In the data rows, the value 50 means zero.
The rows trace a few hidden curves; rows on the same curve form a group. The rows also spread widely along one direction, which tells nothing about the groups. Groups are numbered from 0 in the order they first appear among the rows asked about.
The rows in order, each followed by its group:
tensor([47, 47, 49, 31, 66, 60, 61, 49, 61, 47, 61, 27, 36, 52, 43, 38, 58, 43,
        63, 55, 72, 50, 55]) 0
tensor([49, 35, 40, 42, 68, 67, 55, 58, 57, 35, 72, 30, 30, 47, 48, 42, 55, 36,
        72, 62, 64, 50, 62]) 1
tensor([46, 59, 57, 45, 46, 54, 58, 47, 64, 48, 52, 41, 46, 56, 49, 46, 43, 56,
        47, 51, 54, 48, 45]) 0
tensor([50, 47, 45, 62, 39, 54, 45, 62, 57, 41, 62, 60, 57, 54, 60, 55, 41, 47,
        38, 48, 40, 44, 49]) 1
tensor([53, 38, 37, 69, 37, 52, 40, 45, 47, 57, 52, 60, 69, 60, 65, 58, 43, 49,
        29, 35, 38, 35, 53]) 1
tensor([58, 28, 30, 52, 65, 59, 45, 42, 43, 53, 69, 34, 51, 55, 58, 44, 56, 42,
        56, 45, 57, 38, 67]) 1
tensor([45, 72, 66, 59, 29, 33, 39, 46, 35, 62, 26, 65, 67, 46, 49, 61, 40, 67,
        40, 42, 32, 57, 36]) 0
tensor([53, 61, 61, 43, 49, 39, 51, 45, 38, 60, 29, 63, 54, 46, 43, 49, 53, 58,
        50, 50, 49, 64, 42]) 0
tensor([44, 48, 54, 54, 49, 54, 53, 56, 57, 43, 53, 47, 44, 54, 53, 51, 51, 51,
        48, 51, 45, 54, 50]) 1
tensor([55, 52, 55, 32, 67, 45, 65, 41, 50, 44, 51, 47, 34, 41, 38, 43, 66, 44,
        62, 55, 65, 65, 49]) 0
tensor([51, 51, 43, 33, 68, 45, 45, 40, 33, 56, 44, 31, 44, 36, 36, 43, 59, 52,
        73, 61, 67, 62, 59]) 0
tensor([48, 50, 49, 55, 49, 58, 51, 60, 58, 36, 61, 52, 44, 56, 55, 51, 47, 48,
        51, 51, 44, 50, 51]) 1
tensor([57, 28, 27, 50, 65, 57, 43, 44, 45, 52, 65, 40, 56, 58, 58, 44, 57, 41,
        50, 44, 56, 35, 64]) 1
tensor([51, 70, 64, 57, 35, 33, 42, 48, 38, 63, 27, 70, 69, 44, 46, 60, 39, 65,
        38, 44, 36, 59, 36]) 0
tensor([40, 71, 77, 73, 16, 33, 36, 50, 36, 68, 23, 72, 73, 54, 56, 66, 34, 70,
        20, 33, 17, 57, 29]) 0
tensor([62,  8,  0, 12, 99, 78, 55, 26, 48, 40, 99,  0, 15, 41, 40, 20, 82, 21,
        99, 67, 99, 37, 93]) 1
tensor([52, 50, 52, 35, 69, 52, 48, 42, 34, 56, 50, 30, 40, 41, 42, 47, 60, 50,
        69, 54, 66, 57, 59]) 0
tensor([53, 44, 43, 64, 38, 54, 42, 59, 56, 44, 59, 63, 63, 55, 59, 53, 44, 48,
        38, 47, 39, 42, 53]) 1
tensor([46, 42, 48, 49, 58, 58, 52, 56, 57, 42, 60, 37, 34, 50, 53, 44, 54, 43,
        55, 56, 51, 52, 54]) 1
tensor([49, 52, 42, 43, 60, 57, 48, 50, 53, 44, 49, 36, 43, 51, 45, 46, 51, 54,
        61, 67, 66, 48, 54]) 0
tensor([51, 60, 50, 53, 50, 51, 43, 52, 47, 49, 42, 60, 54, 53, 45, 52, 47, 59,
        52, 60, 51, 51, 45]) 0
tensor([51, 62, 57, 46, 48, 35, 50, 42, 38, 59, 28, 62, 51, 43, 40, 48, 54, 54,
        52, 49, 50, 65, 44]) 0
tensor([46, 52, 56, 58, 43, 51, 47, 62, 58, 39, 55, 61, 48, 54, 56, 54, 44, 49,
        42, 51, 36, 49, 46]) 1
tensor([46, 50, 64, 41, 48, 50, 67, 51, 62, 45, 50, 56, 33, 51, 44, 48, 56, 50,
        49, 45, 51, 53, 42]) 0
tensor([43, 43, 61, 48, 57, 53, 56, 50, 53, 47, 55, 38, 33, 48, 53, 48, 53, 49,
        51, 41, 50, 53, 51]) 1
tensor([59, 38, 34, 56, 51, 56, 41, 46, 46, 52, 59, 50, 62, 55, 60, 52, 48, 45,
        38, 40, 47, 32, 60]) 1
tensor([54, 57, 60, 36, 56, 39, 63, 47, 51, 53, 41, 60, 39, 45, 42, 45, 65, 49,
        54, 51, 54, 61, 48]) 0
tensor([53, 65, 62, 48, 45, 33, 58, 48, 40, 56, 28, 68, 54, 42, 39, 51, 50, 58,
        42, 46, 40, 64, 40]) 0
tensor([53, 70, 63, 56, 35, 31, 37, 46, 36, 62, 23, 69, 66, 48, 44, 57, 43, 67,
        43, 46, 35, 64, 41]) 0
tensor([57, 21, 15, 29, 91, 70, 49, 38, 46, 47, 84,  8, 30, 44, 47, 32, 70, 30,
        81, 63, 88, 41, 83]) 1
tensor([35, 77, 82, 75,  8, 28, 42, 54, 43, 68, 19, 81, 76, 53, 60, 71, 25, 74,
        11, 30,  0, 56, 25]) 0
tensor([56, 56, 51, 29, 67, 43, 62, 45, 47, 47, 45, 45, 34, 37, 39, 42, 66, 45,
        68, 57, 66, 64, 55]) 0
tensor([51, 57, 66, 40, 48, 44, 67, 53, 61, 47, 44, 61, 41, 45, 46, 45, 58, 50,
        46, 47, 52, 58, 43]) 0
tensor([53, 38, 45, 18, 85, 57, 74, 41, 58, 45, 68, 28, 14, 36, 36, 35, 77, 36,
        77, 60, 82, 60, 62]) 0
tensor([45, 55, 57, 58, 36, 52, 45, 60, 59, 42, 53, 60, 52, 57, 59, 56, 43, 52,
        40, 52, 36, 52, 44]) 1
tensor([49, 42, 47, 56, 50, 57, 50, 61, 58, 39, 64, 44, 44, 57, 48, 48, 50, 44,
        54, 59, 50, 46, 52]) 1
tensor([51, 40, 44, 62, 41, 57, 42, 60, 56, 46, 59, 56, 58, 54, 58, 53, 43, 43,
        45, 54, 46, 42, 56]) 1
tensor([44, 65, 68, 87,  3, 42, 39, 74, 55, 45, 39, 93, 80, 63, 65, 72, 27, 65,
        14, 39,  7, 47, 27]) 1
tensor([53, 45, 37, 54, 47, 54, 45, 46, 50, 57, 62, 44, 61, 52, 52, 47, 46, 48,
        54, 45, 56, 44, 58]) 1
tensor([40, 66, 81, 76,  7, 35, 46, 61, 53, 57, 26, 87, 69, 58, 68, 68, 32, 72,
        13, 31,  9, 53, 25]) 1
tensor([51, 47, 53, 34, 64, 53, 67, 46, 64, 44, 58, 33, 30, 47, 43, 40, 59, 45,
        61, 54, 64, 53, 53]) 0
tensor([44, 40, 49, 27, 82, 53, 54, 42, 39, 52, 61, 19, 26, 41, 41, 40, 62, 43,
        76, 56, 71, 58, 62]) 0
tensor([44, 75, 70, 71, 23, 25, 37, 45, 34, 69, 12, 81, 78, 45, 51, 69, 33, 70,
        26, 41, 21, 56, 30]) 0
tensor([45, 54, 62, 43, 43, 42, 66, 51, 61, 49, 42, 59, 39, 46, 45, 50, 57, 49,
        43, 48, 47, 56, 41]) 0
tensor([47, 56, 61, 44, 41, 56, 55, 56, 66, 48, 44, 49, 47, 53, 50, 47, 47, 54,
        44, 49, 50, 47, 40]) 0
tensor([47, 35, 48, 28, 81, 53, 57, 41, 39, 48, 65, 16, 19, 38, 45, 41, 67, 42,
        75, 51, 71, 57, 66]) 0
tensor([50, 45, 41, 33, 77, 52, 49, 40, 38, 58, 51, 25, 36, 38, 37, 38, 63, 48,
        78, 60, 74, 59, 63]) 0
tensor([44, 56, 61, 49, 48, 41, 38, 44, 36, 63, 38, 46, 51, 43, 50, 54, 44, 56,
        52, 46, 46, 62, 46]) 0
tensor([46, 62, 58, 55, 36, 54, 53, 53, 57, 51, 44, 52, 53, 55, 46, 51, 41, 63,
        42, 53, 44, 46, 39]) 0
tensor([51, 54, 41, 42, 60, 58, 49, 54, 49, 47, 49, 40, 44, 51, 42, 45, 47, 53,
        60, 63, 68, 49, 54]) 0
tensor([49, 52, 52, 73, 27, 53, 40, 65, 56, 42, 55, 66, 63, 59, 59, 56, 38, 48,
        37, 46, 32, 45, 43]) 1
tensor([47, 68, 72, 57, 14, 38, 58, 61, 65, 54, 31, 75, 62, 55, 53, 59, 41, 63,
        24, 40, 26, 50, 28]) 0
tensor([48, 59, 57, 74, 22, 47, 41, 67, 61, 44, 44, 76, 65, 60, 59, 61, 35, 52,
        32, 48, 26, 47, 36]) 1
tensor([48, 52, 50, 38, 68, 48, 47, 43, 33, 58, 42, 33, 47, 41, 41, 50, 61, 52,
        65, 59, 62, 59, 55]) 0
tensor([45, 40, 52, 41, 67, 58, 56, 53, 54, 43, 64, 34, 32, 48, 54, 46, 56, 43,
        60, 48, 59, 49, 54]) 1
tensor([55, 65, 54, 44, 49, 34, 53, 47, 33, 60, 31, 58, 54, 42, 39, 51, 52, 58,
        53, 49, 50, 60, 46]) 0
tensor([58, 44, 52, 26, 74, 48, 70, 43, 56, 42, 54, 41, 21, 40, 38, 36, 70, 39,
        66, 57, 71, 59, 55]) 0
tensor([45, 63, 63, 57, 31, 48, 46, 54, 61, 54, 39, 58, 58, 57, 50, 58, 37, 59,
        37, 51, 41, 46, 38]) 0
tensor([49, 45, 43, 72, 33, 49, 36, 42, 44, 58, 46, 65, 72, 57, 62, 56, 40, 51,
        20, 33, 33, 35, 47]) 1
tensor([48, 58, 51, 50, 39, 49, 42, 53, 55, 51, 41, 50, 56, 54, 47, 51, 41, 61,
        48, 58, 50, 45, 43]) 0
tensor([39, 69, 70, 63, 14, 46, 48, 58, 60, 54, 28, 69, 71, 64, 56, 60, 33, 66,
        25, 43, 31, 45, 32]) 0
tensor([59, 21, 17, 38, 88, 70, 49, 43, 49, 43, 82, 23, 35, 52, 53, 41, 64, 30,
        67, 56, 73, 36, 79]) 1
tensor([46, 57, 48, 47, 46, 62, 49, 52, 56, 49, 47, 40, 50, 54, 47, 48, 44, 56,
        52, 57, 55, 45, 49]) 0
tensor([49, 51, 48, 79, 21, 49, 42, 60, 50, 50, 46, 77, 78, 60, 67, 60, 36, 54,
        19, 38, 24, 37, 41]) 1
tensor([52, 53, 51, 63, 31, 47, 37, 51, 49, 58, 52, 61, 70, 52, 56, 55, 37, 50,
        43, 49, 40, 44, 42]) 1
tensor([54, 47, 42, 59, 39, 47, 39, 45, 48, 54, 57, 51, 65, 52, 51, 48, 43, 48,
        48, 47, 49, 43, 51]) 1
tensor([44, 83, 71, 81,  0, 33, 30, 61, 49, 63,  7, 99, 93, 60, 61, 74, 20, 78,
         7, 43,  7, 49, 17]) 0
tensor([57, 41, 43, 69, 36, 51, 38, 51, 48, 55, 53, 66, 68, 55, 64, 58, 40, 49,
        29, 38, 35, 37, 50]) 1
tensor([47, 55, 64, 48, 44, 44, 68, 51, 62, 45, 44, 60, 43, 47, 48, 47, 60, 49,
        42, 46, 48, 60, 42]) 0
tensor([55, 42, 40, 70, 42, 51, 40, 56, 52, 48, 52, 64, 66, 57, 65, 59, 42, 47,
        32, 45, 35, 38, 53]) 1
tensor([50, 50, 48, 75, 28, 51, 39, 56, 55, 46, 47, 75, 73, 57, 64, 61, 39, 53,
        26, 40, 25, 38, 42]) 1
tensor([51, 50, 50, 82, 22, 45, 38, 54, 45, 57, 44, 81, 79, 61, 68, 64, 33, 55,
        16, 35, 22, 34, 44]) 1
tensor([62, 18, 11, 30, 99, 71, 54, 36, 42, 46, 84,  8, 30, 45, 49, 31, 69, 29,
        78, 54, 92, 35, 80]) 1
tensor([48, 50, 43, 37, 69, 65, 48, 54, 54, 47, 55, 29, 42, 53, 41, 41, 52, 50,
        67, 66, 73, 44, 55]) 0
tensor([57, 47, 40, 26, 78, 46, 58, 36, 35, 54, 48, 28, 33, 34, 33, 42, 70, 45,
        81, 60, 74, 61, 62]) 0
tensor([54, 50, 46, 26, 75, 46, 64, 45, 46, 47, 51, 41, 31, 39, 36, 41, 68, 43,
        74, 57, 69, 65, 60]) 0
tensor([58, 48, 35, 36, 74, 62, 54, 52, 49, 42, 54, 40, 34, 49, 38, 40, 61, 41,
        70, 71, 71, 50, 61]) 0
tensor([54, 20, 30,  1, 99, 74, 80, 39, 66, 31, 89,  0,  0, 37, 27, 21, 91, 23,
        99, 69, 99, 56, 82]) 0
tensor([54, 36, 39, 58, 51, 54, 43, 44, 47, 55, 62, 47, 56, 54, 58, 49, 50, 44,
        48, 47, 51, 35, 55]) 1
tensor([46, 59, 65, 48, 32, 48, 58, 52, 59, 51, 45, 57, 50, 52, 51, 50, 46, 54,
        38, 50, 45, 49, 39]) 0
tensor([49, 55, 54, 85,  9, 42, 33, 53, 44, 62, 34, 93, 91, 64, 74, 71, 24, 63,
         3, 25,  8, 33, 37]) 1
tensor([54, 58, 64, 39, 59, 38, 62, 49, 52, 51, 42, 58, 39, 43, 41, 46, 63, 46,
        54, 52, 56, 62, 45]) 0
tensor([49, 47, 49, 57, 43, 57, 46, 66, 57, 37, 64, 51, 47, 59, 53, 51, 47, 46,
        55, 53, 49, 47, 48]) 1
tensor([50, 50, 52, 64, 36, 57, 41, 64, 58, 42, 55, 61, 57, 59, 58, 54, 40, 48,
        46, 51, 38, 40, 47]) 1
tensor([50, 52, 47, 62, 33, 48, 40, 49, 47, 55, 51, 64, 73, 57, 58, 56, 42, 54,
        35, 40, 36, 39, 44]) 1
tensor([39, 60, 74, 61, 28, 36, 46, 52, 44, 61, 34, 63, 58, 49, 59, 60, 37, 62,
        28, 34, 20, 55, 35]) 0
